128 stands for zero in the data rows.
What is the hidden score of each row? Scores go from 0 to 20, and 10 is about the middle.
[131 113 129 128 114 136 166 148 129 163 139 128] -> 5
[148 167 134 158 127  94  84 159 137 156 126 137] -> 13
[ 96 122 122  92 104 106 133 150  68 140 141 171] -> 6
[149 155 126 160 115 112  90 165 144 135 130 124] -> 10
[162 125 117 103  89 156 153 157 129 141 150 140] -> 0
[119 125 145 148 143 134 106 115 135 126 138 136] -> 8
[ 82 151 126  96 115  93 124 129  88 125 138 163] -> 14
[127  84 120 117 138 170 134 100 121 110 134 110] -> 3
[ 99 111 131 130 121 132 133 114 122 126 148 138] -> 7
[ 93 125 142  99 136 133 103 103 124 101 139 121] -> 13
[110 116 121 107 109 141 124 124 128 105 152 132] -> 6
[125 106 109 112  91 171  94 129 110  95 189 150] -> 0
[128  96 133 145 140 162 119 106 122 134 154 125] -> 1
[ 97 136 152 131 131  97 121 111 116 149 110 146] -> 13
[146 111 122 128 124 154 170 132 166 120 145  97] -> 9
[154 156 146 154 156  95 149 147 161 154  82 116] -> 20
[150 135 134 174 143 111 134 146 144 160 103 117] -> 14
[113 134 143 123 124 120 138 130 146 134 126 119] -> 14
[149 126 113 156 127 142 118 133 149 111 127 120] -> 7
[117 140 142 124 139 122 105 120 119 114 124 134] -> 12
[125 147 136 146 131 127 108 141 154 100 125 125] -> 13
[119 105 123 139 131 151 130 102 135 122 131 118] -> 6
[158 160 144 156 133  90 160 159 172 172  72 109] -> 20
[ 98  43 119 139 154 196 154  57 127  62 153 114] -> 2
[142 128 133 129 113 137 152 151 143 153 123 118] -> 7
[141 102 126 144 130 158 149 127 153 121 158 119] -> 4
[132 150 115 165 147  85 115 131 125 110 105 129] -> 20
[115 154 108  97 120 109  91 147 108  76 149 149] -> 13
[107 142 110 101  96 132 115 145 112  76 179 156] -> 6
[117  57 112 152 146 198 144  67 126  79 143 114] -> 0
[133 117 136 126 134 132 152 151 127 156 132 112] -> 11
[127 145 124 113 118 109  96 121 112 148 126 133] -> 9
[119 101 123 127 148 141 139  96 121 137 124 113] -> 10
[110 116 136 114 112 132 149 125 123 150 129 129] -> 7
[102 152 160 118 137  97 111 125 107 141 115 139] -> 16
[128 146 113 121  67 120 142 207 101 152 170 166] -> 0
[ 81 119 130 129 112 112 119 102 105 138 126 149] -> 8
[139 136 108 147 149 109 117 123 137  99 100 116] -> 18
[150 161 154 163 157  80 138 137 173 163  71 113] -> 20
[123 129 129 134 121 108 142 136 130 159 129 133] -> 11
[127 112 126 126 138 150 122 113 119 116 123 119] -> 7
[149 128 128 131 111 146 160 141 147 151 129 133] -> 2
[126 117 128 134 161 113 149 114 127 123  90 126] -> 17
[ 94 179 146 100 124  86 117 126 146 126 113 136] -> 20
[109 141 131  95 115 132 100 122 113 113 162 142] -> 7
[128 135 133 129 142 122 134 143 149 112 127 117] -> 16
[153 117 119 136 118 152 155 129 164 116 139 105] -> 7
[136 117 103 123 175 125 108  93 121  86 130 105] -> 18
[106 118 129 125 141 130 120 103 112 102 115 141] -> 10
[144 127 129 143 130 135 147 124 160 126 144 118] -> 10
[105 114 132 111 113 136 143 118 125 137 140 127] -> 7
[151 151 115 157 143 101 104 139 127 114 108 129] -> 16
[125 111 121 110 132 157 115 111 118 103 146 125] -> 4
[109 129 144 119 115 130 133 117 130 145 120 131] -> 7
[142 129 119 151 119 136 144 152 163 111 136 117] -> 10
[136 121 137 131 124 146 149 131 152 112 130 118] -> 8
[101 154 146 122 113  95 131 121 107 161  89 162] -> 10
[ 72 120 118  81  92 111 130 127  70 138 151 165] -> 6
[100 121 147 120 117 115 137 121 128 144 112 129] -> 11
[ 91 129 119 113 117 117  68 102 100 125 164 132] -> 9
[140  90 114 103 130 184 128 106 121  99 151 103] -> 0
[124 113 119 114 127 134 157 131 135 125 137 115] -> 11
[158 124 115 100  74 166 143 169 125 129 174 147] -> 0
[ 83 115 143 116 121 129 103  82 120 145 154 122] -> 8
[139 104 100 106 104 184 105 129 110  86 176 133] -> 0
[127 136 133 115 134 127 147 136 152 130 126 110] -> 15
[102 133 148 126 129 108 125 114 118 133 115 137] -> 13
[129 129 150 110 113 128 152 138 125 171 124 143] -> 4
[143 149 113 171 134  97 121 138 133 123  91 122] -> 17
[101 150 134  98 113 106 114 114 139 128 120 132] -> 14
[140 134 111 177 146 102 131 149 124 122 108 120] -> 18
[153 117 122 115 102 160 151 153 137 141 151 141] -> 0
[120  82 115 127 143 154 124  89 109 118 129 115] -> 5
[ 85 148 153 125 131  87 105  99 104 155 102 144] -> 16
[172 123 120 120 129 140 166 151 138 150 108 107] -> 8
[102 139 158 113 109 100 132 120 113 156  97 170] -> 7
[105 125 139 117 122 125 141 132 125 128 150 137] -> 10
[128 111 130 141 129 148 157 121 144 136 130 122] -> 7
[140 130 130 115 138 131 139 139 123 124 141 122] -> 11
[ 96 112 116  84 103 134 124 128  68 133 154 150] -> 2
[141 147 139 143 138 118 108 128 148 110 132 134] -> 12
[150 125 124 154 116 140 139 142 163 121 139 118] -> 7
[ 94 131 156 142 135 105 107 113 112 142 113 151] -> 11
[156 172 139 145 136  87 151 168 169 166 100 105] -> 20
[123 132 141 124 124 123 135 146 138 142 123 123] -> 11
[144 121 122 139 116 152 132 124 167 108 137 120] -> 4
[123 127 124 107 111 134 141 132 117 121 159 134] -> 7
[ 69 122 153 103 124 140 121 114 114  98 160 127] -> 12
[152 134 119 139 116 128 136 149 147 143 132 118] -> 8
[141 164 144 141 130 116  90 136 155 118 119 134] -> 11
[147 136 123 138 114 129 129 161 150 145 134 115] -> 9
[148 105 122 156 126 168 145 116 160 115 129 120] -> 1
[ 71 128 138 116 145 127  92  95 123  68 129 136] -> 16
[ 98 148 153 127 126 102 113 110 113 136 113 143] -> 13
[109 151 131 112 116 118 124 116 157 111 127 128] -> 14
[ 55  70 133 109 105 165 118  78  75 128 187 139] -> 0
[161  87 111 107 121 186 140 122 125 136 153 105] -> 0
[161 144 101 164 132 120 109 138 144 110 104 131] -> 10
[170 156 144 113 133 105 138 173 116 178  93 133] -> 11
[151 130 112 146 135 139 135 134 150 105 139 120] -> 10
[167 151 113  99  97 120 111 183 100 152 134 141] -> 2
[128 163 141 135 142 113 101 136 140 105 131 131] -> 16
[144 101 129 146 135 158 166 117 159 135 126 111] -> 6
[129 128 115  97  91 155 133 139 123 111 168 141] -> 0
[ 95 128 130  95 127 131  93 101 110  72 142 144] -> 9
[ 96 125 127  97 105 133 102 111 108 100 156 143] -> 5
[100 151 148 131 131  96 115 116 114 148 109 150] -> 14
[137 105 124 142 126 143 162 125 138 148 119 130] -> 4
[125 123 132 136 121 131 147 138 129 150 124 122] -> 9
[124 131 141 130 130 126 127 117 132 121 125 128] -> 10
[162 140 122 175 116 119 117 168 152 146 109 124] -> 8
[133 141 129 172 140 104 131 128 139 127 104 124] -> 17
[122 121 111 126  75 122 130 161  76 154 176 176] -> 0
[113 190 166 127  85  74  90 157 110 187 108 189] -> 5
[132 124 130 137 123 145 132 131 158 106 137 115] -> 9
[119 154 109 106 126 107  78 152 101  58 137 160] -> 13
[111  95 125 147 146 140 131  87 111 133 120 118] -> 9
[152 111 110 110 134 152 120 128 121 124 151 123] -> 3
[158 114 108 147 117 158 133 132 154 109 144 122] -> 2
[113 152 151 120 123  99 135 148 116 169 108 132] -> 15
[135 117 127 132 143 133 151 139 150 141 134 119] -> 12
[153 110 127 126 123 157 176 134 174 124 141 101] -> 7
[105 131 137  67 116 134  94 109 111 103 152 145] -> 5
[137 132 120  88  95 146 127 142 118 122 162 145] -> 0
[165 146 118 168 123 110 135 163 140 164 103 124] -> 10
[ 87 130 141 132 141 108 114  93 103 136 125 144] -> 13
[155 164  99 105 100 126 102 155 105 102 128 154] -> 4
[120 102 130 131 148 134 116  86 101 143 120 129] -> 7
[109 136 133 111 159  88 128 113  98 124  97 123] -> 20
[153 124 125 146 119 147 164 143 170 137 126 107] -> 8
[118 104 129 121 146 133 131  98 102 140 119 116] -> 10
[180 183 121 121 123  82 103 176  91 164  48 173] -> 8
[126 147 141 141 136 120 134 129 142 119 140 126] -> 14
[ 99 142 118 120 115 110 102 125 105 107 158 149] -> 11
[105 127 148 110 147 128 126 104 118 129 130 124] -> 13
[ 86 124 145 117 118 132  94  81 119 151 142 121] -> 7
[150  85 110 133 141 171 129 105 127 113 140 112] -> 1
[117 125 127 105 154 102 150 110 122 131  87 112] -> 20
[106 142 157 133 136 118 112 128 129 124 129 135] -> 13
[134 163 133 114 112  88 120 158 143 143 106 134] -> 15
[155 151 107 113  98 128 110 185 110 123 168 154] -> 2
[147 108 114 127 115 165 124 129 122 115 144 136] -> 0
[ 94 137 141  89 123 129 105 106 117 109 129 132] -> 10
[154 114 119 118 128 147 188 145 160 142 129 100] -> 10
[127  91 121 117 141 149 132  88 105 136 125 121] -> 4
[137 140 122 157 133 105 135 134 137 138 120 142] -> 12
[166 160 133 157 130 104 146 160 162 170  98 118] -> 14
[107 132 155 132 134 122  98 130 111 142 125 123] -> 11
[163 170 128 145 108  83  86 171 125 173  90 145] -> 9
[ 88 121 143 150 135 117 111  95 117 124 103 149] -> 10
[174 167 137 101 132  87 143 170 108 182  70 134] -> 14
[125  93 128 110 142 167 136  99 118 115 134 115] -> 4
[136 126 129 142 129 142 149 137 151 143 119 119] -> 8
[129 107 121 118 149 139 129  97 106 133 121 120] -> 8
[ 99 134 148 118 112 120 112 107 108 172 133 156] -> 3
[145  88  92 111 154 147 157 116 123 103 125  80] -> 15
[122 155 142 121 146 108 131 138 140 109 122 124] -> 20
[144 158 134 158 125 105  92 156 141 138 134 129] -> 12
[137 101  94 104 167 132 143 112 128  97 115  84] -> 20
[145 126 124 128 130 134 153 149 164 122 133 107] -> 13
[127  87 117 113 132 165 126  93 108 122 137 116] -> 1
[157 150 121 160 124  96 129 173 140 173  91 133] -> 12
[112 115 120 106 113 149 100 108 106  91 153 136] -> 3
[117 144 144 123 144 120 130 135 137 115 128 110] -> 18
[155 146 132 138 138 128 124 149 156 118 128 128] -> 11
[103 138 119 110 118 122 112 136  86  99 133 165] -> 7
[145 150 159 137 163 115 158 126 183 126  77  93] -> 20
[121 106 131 126 140 136 155 105 131 139 128 118] -> 10
[ 82 130 146 124 162 108 111  80 112 102 120 128] -> 20
[152 142 141 159 149 114 178 138 186 145  79  84] -> 20
[130 114 123 127 155 120 118 109  99 122 118 120] -> 13
[157  99 114 152 122 169 129 122 157 113 144 123] -> 0
[109  89 126 130 144 152 134  89 114 128 122 116] -> 7
[144 135 105 134 169 110  99 124 131  87  89 109] -> 20
[145 180 143 131 103  90 126 187 134 171 109 153] -> 11
[142 141 113 148 126 122 132 140 147 104 126 116] -> 14
[ 97 145 151 131 133  96 119 106 117 148 112 152] -> 14
[118 134 144 125 128 113 127 124 118 163 125 135] -> 10
[134 143 133 139 133 121 119 143 154 120 121 122] -> 13
[154 137 110 111 136 110 151 130 115 133  98 131] -> 12
[114 135 154 120 117 132  94 141 122 147 136 134] -> 5
[115 130 132 119 127 125 144 140 123 121 136 123] -> 13
[120  84 126 141 151 153 135  95 125 123 118 122] -> 6
[115 144 147 122 123 115 125 133 141 136 111 137] -> 11
[122 125 157 120 117 130 127 138 113 176 138 141] -> 3
[161 105 115 155 120 169 120 124 166 101 133 133] -> 0
[137 118 118 159 152 126 124 108 137 106 130 116] -> 14
[128  94 120 128 141 164 131  86 111 117 139 110] -> 4
[152 120 128 113 140 142 183 134 151 141 125  96] -> 13
[118 105 126 112 140 147 161 107 135 124 121 108] -> 11
[ 97 130 158 101 136 125 122 115 119 117 128 122] -> 14
[162 161 123 138 115 118  84 176 157 145 157 123] -> 9
[121 115 129 125 132 139 113 114 122 109 128 126] -> 8
[119 136 114 165 148  92 128 131 138 117  94 127] -> 20
[127  79 109 122 128 174 116 100 111 103 172 117] -> 0
[174 160 122 106 145 104 119 165 106 146  66 146] -> 11
[115 104 112  83 113 151 105 132  69 114 175 149] -> 0
[ 89 142 144 100 125 103 108  97 103 142 128 145] -> 12
[128  90 122 124 149 155 124  93 107 134 142 112] -> 5
[129 144 137 145 137 135 128 135 149 114 117 123] -> 12
[112 135 148 127 123 115 138 115 118 156 121 144] -> 9
[138 129 150  92 104 133 159 138 131 169 111 146] -> 1
[121 131 133 117 146 133 149 132 144 106 124 112] -> 16
[146 133 129 157 171 114 149  92 166 116  80  98] -> 20
[135 167 132 116 159  79 119 134 103 118  51 146] -> 20
[152 123 122 118 148 136 168 138 139 126 126 104] -> 14
[ 83 141 137 102 104 106  81 114  77 152 149 162] -> 5
[129 115 131 122 132 147 150 123 157 112 131 111] -> 10
[142 109 112 117 143 137 157 144 121 120 123  96] -> 14
[153 134 106 138 117 129 118 147 140 106 128 120] -> 9
[ 89 140 154 122 131  93 117 102 106 140 109 143] -> 15
[128  97 123 128 144 148 129 110 127 120 141 115] -> 8
[106 128 128 138 116 123 125 116 130 157 147 128] -> 9
[102 153 144 123 134 108 118 129 112 121 134 134] -> 16
[137 112 111 118 159 137  96  98 109  93 130 107] -> 12
[154 118 113 135 135 150 131 118 147 101 148 114] -> 7
[131 165 127 155 122 114  91 146 145 127 138 130] -> 12
[109 125 141 107 117 138 111 117 105 131 150 150] -> 3
[169 161 152 164 147 103 164 156 184 159  80 112] -> 19
[109 163 147 127 140  98 113 134 127 134 118 125] -> 20
[119 125 124 117 168 103 122 104  91 132  93 122] -> 19
[157 149 126 146 123 112 143 161 164 147 104 105] -> 15
